Here are some points, one per row:
[-23 -40 -47 -16  47  12 -12  23  16  19 -12 -47  23   5  12 -29 -23  -5  43  26  26  50  33  12  -2  16 -54  29  26  40  19 -33]
[ 47   9  23   9  36 -19  47   2 -40  36   5  -5   9  12   9   2  -5  -2  36  33   9  26 -19 -29  50  12 -36  16  -5 -36 -26  33]
[ 33  -2 -33  50 -36 -29   5 -40  23  50  36  29  29  16  54  36  33  36  40  47  36  54  23 -23  16  43 -47 -16   9  33  26 -12]
[ 54  50  54  54 -23  -9 -23 -54  12 -16  54  50 -47  40  26  47  50  43 -26  -5  40 -43 -47 -40  40  -9 -12 -40 -43 -26 -23 -47]
[  2  33  16 -47  -5 -26 -47   9 -12 -43  -2 -54 -16 -29  -5  -9 -47 -43 -43 -47 -33  -5 -29 -50  23 -29  23  -9 -33 -16   9 -43]
[-33 -16  -2  26   9  -5  29 -33 -36   9   9 -26  -5 -23 -36  29   2   2 -29 -19   2 -40 -16 -19 -33 -23  -9  23  16  43 -19  -9]
[ 50  40  36  47   5  29  50  26 -43  43  47  43 -36  33  40  33  29  19  33  54  54 -33  12   2  -5 -26 -23  12  -2 -12  -9  40]
[-12 -23 -26  -5  -2  19  -2 -16 -16  29  -9   2  -9  -9 -33   5 -29 -33  -9   2  -5  19  -5  -5   2  -2 -43  33  19  -2  43  -5]
[ -2 -33 -43  -2 -29  47   2  29  29  16  16  23   5 -16 -26  16   9 -23   9  29  19  23  40  23 -29 -43 -16  40  29  16  47 -16]
[  9   2  40  12 -54   2   9  -2  36 -54 -54  16  54  47  19 -40  12  26 -16 -40 -40 -23 -33  26 -23  50  54 -47 -54 -54 -54 -54]
[-43 -36 -36  43  29 -16  54   5  54  26  29  26  12  50  36  50  54  50  47  19  -9  47  26   9  47  26   9 -50  47  23  33  50]
[ 40  12 -19  16  -9 -43  40  -9 -54   2   2   5  40  26  29  -5  16   5  29  12 -29  36  -2 -26  19 -12  19 -23  -9  -9   2  23]
[ -9  23 -23   5 -43 -54 -50  33  43 -19  23  12 -43 -47  16 -23 -36 -40 -54 -54 -16 -47 -36 -54  33  54  33 -36 -47 -19 -40  12]
[-40  47  26 -36 -16  54 -19 -19 -26  40  50  54 -50 -50 -50   9  -2  47  26  16   5 -50 -50  54 -50 -54  12   5  36  54 -47  54]
[ 36  43  43   2 -50 -12 -36  12  47  33  26  33 -23 -43 -43  54  47  40 -19 -43 -54 -36 -40  16  43  29   5 -43 -23 -29  -2  26]
[-47 -50 -50  23 -12  40 -43  50  40  -9  19  19   2  -2 -12  26  23   9  16  40  33   9  50  29 -47 -47  -2  43  50  47   5  -2]
[  5  54  50 -33 -47  33 -54  47  -9  47  43  40 -54 -54 -54  43  43  54 -50 -50 -50 -54 -54  50 -40 -36  40 -54  40  36  54  36]
[ 19  26   9 -19   2  26  33 -23 -50 -29 -47 -16  50  36  33 -50  -9 -16  19   5 -26  12   9   5 -12   2  43 -12 -40 -40 -33 -36]
[ 43  19  -5 -26 -19   9  26 -36 -29  12  12 -12  -2 -26 -29  19 -16  -9 -23 -26 -23   5 -12  -2 -19  40 -40  26  12  -5  36   2]
[ 12   5 -16  33  33 -40  23 -47  50  54  33  36  19  19  43  23   5  29  54  43  47  40  29  40  29 -19 -50  -5   2  29  50 -19]
[ -5 -12  33  40  12 -50  36  16 -33 -36 -50  -2  47  23  50 -12  40  33 -33   9  43  16  16 -12  26  33  50 -26 -36 -50 -50   9]
[-36  36  47  36  26 -47  19 -43 -47 -12 -36 -19  33   9   5  12  36  12  -2 -29 -12  43   2 -36  36   5  26 -33 -50 -33  -5   5]
[-54 -54 -12 -50  54  43 -33  54  33 -47 -29 -29 -33  -5 -23 -43 -54 -36  -5  50  50  -9  54  47 -54 -40 -29  54  54  50 -36 -40]
[-26 -43 -29  -9  16  36  -9  19  -5   5  -5   9 -12 -12 -40  -2 -12 -26 -12  23  16  -2  47  19 -36 -33 -19  47  33  26  23  16]
[ 29  29  29 -29 -33  23 -26  40 -23 -50 -16 -40  26   2   2 -47 -33 -29   2 -33 -47   2 -26 -47 -16  36  47 -19 -29 -47 -29 -50]
[-19 -19   5 -43  40 -33 -16 -29   2 -26 -33 -43 -26 -33 -16 -16 -43 -50 -36 -23  -2 -19  19 -16  -9   9 -26  19   5   5  16 -23]
[-50 -47 -54  19 -26  50 -40  43   9  23  40  47 -29 -19 -47  40  26  23   5 -16  12 -29   5  33 -43 -50  36  50  43  19  40  47]
[ 16  16   2 -23 -40  16  12 -26  -2  -2 -40  -9  43  54  23 -36 -26 -19  23  -2 -36 -16 -43  36   5  47  16   2 -26 -23 -16  19]
[ 23  -5 -40 -12  50   5  43 -12  19  -5 -23 -23  36  43  47 -54 -19 -12  50  36  29  33  36  43  12  -5  -5  -2 -16  12 -12  43]
[ 26 -26  12  29  19 -36  16  36 -19 -40 -26 -36  16  29  -2 -26  19  16  12  -9 -43  29 -23 -43  54  23  29 -29 -19 -43 -43  29]
[-29 -29  -9 -54  43  -2  -5 -50  26 -23 -43 -33 -40 -40 -19 -33 -50 -54 -47 -12  23 -26  43  -9 -26  19 -33  36  23   9  29 -26]
[-16  -9  19 -40  23 -23 -29  -5   5 -33 -19 -50 -19 -36  -9 -19 -40 -47 -40 -36 -19 -12  -9 -33   9 -16   2   9 -12   2  12 -29]
These points spread out most along one direction. Where along it does each point below lie, from 0 to 99? 50 is the average, and the first point above lies past it.
[ 12   5 -16  33  33 -40  23 -47  50  54  33  36  19  19  43  23   5  29  54  43  47  40  29  40  29 -19 -50  -5   2  29  50 -19] -> 60
[-19 -19   5 -43  40 -33 -16 -29   2 -26 -33 -43 -26 -33 -16 -16 -43 -50 -36 -23  -2 -19  19 -16  -9   9 -26  19   5   5  16 -23] -> 53
[ 54  50  54  54 -23  -9 -23 -54  12 -16  54  50 -47  40  26  47  50  43 -26  -5  40 -43 -47 -40  40  -9 -12 -40 -43 -26 -23 -47] -> 33
[  2  33  16 -47  -5 -26 -47   9 -12 -43  -2 -54 -16 -29  -5  -9 -47 -43 -43 -47 -33  -5 -29 -50  23 -29  23  -9 -33 -16   9 -43] -> 38
[-36  36  47  36  26 -47  19 -43 -47 -12 -36 -19  33   9   5  12  36  12  -2 -29 -12  43   2 -36  36   5  26 -33 -50 -33  -5   5] -> 29
[-29 -29  -9 -54  43  -2  -5 -50  26 -23 -43 -33 -40 -40 -19 -33 -50 -54 -47 -12  23 -26  43  -9 -26  19 -33  36  23   9  29 -26] -> 61
[ -2 -33 -43  -2 -29  47   2  29  29  16  16  23   5 -16 -26  16   9 -23   9  29  19  23  40  23 -29 -43 -16  40  29  16  47 -16] -> 72
[ 50  40  36  47   5  29  50  26 -43  43  47  43 -36  33  40  33  29  19  33  54  54 -33  12   2  -5 -26 -23  12  -2 -12  -9  40] -> 53
[  9   2  40  12 -54   2   9  -2  36 -54 -54  16  54  47  19 -40  12  26 -16 -40 -40 -23 -33  26 -23  50  54 -47 -54 -54 -54 -54] -> 24
[ 16  16   2 -23 -40  16  12 -26  -2  -2 -40  -9  43  54  23 -36 -26 -19  23  -2 -36 -16 -43  36   5  47  16   2 -26 -23 -16  19] -> 37
[ 19  26   9 -19   2  26  33 -23 -50 -29 -47 -16  50  36  33 -50  -9 -16  19   5 -26  12   9   5 -12   2  43 -12 -40 -40 -33 -36] -> 34
[-47 -50 -50  23 -12  40 -43  50  40  -9  19  19   2  -2 -12  26  23   9  16  40  33   9  50  29 -47 -47  -2  43  50  47   5  -2] -> 78
[ 43  19  -5 -26 -19   9  26 -36 -29  12  12 -12  -2 -26 -29  19 -16  -9 -23 -26 -23   5 -12  -2 -19  40 -40  26  12  -5  36   2] -> 50
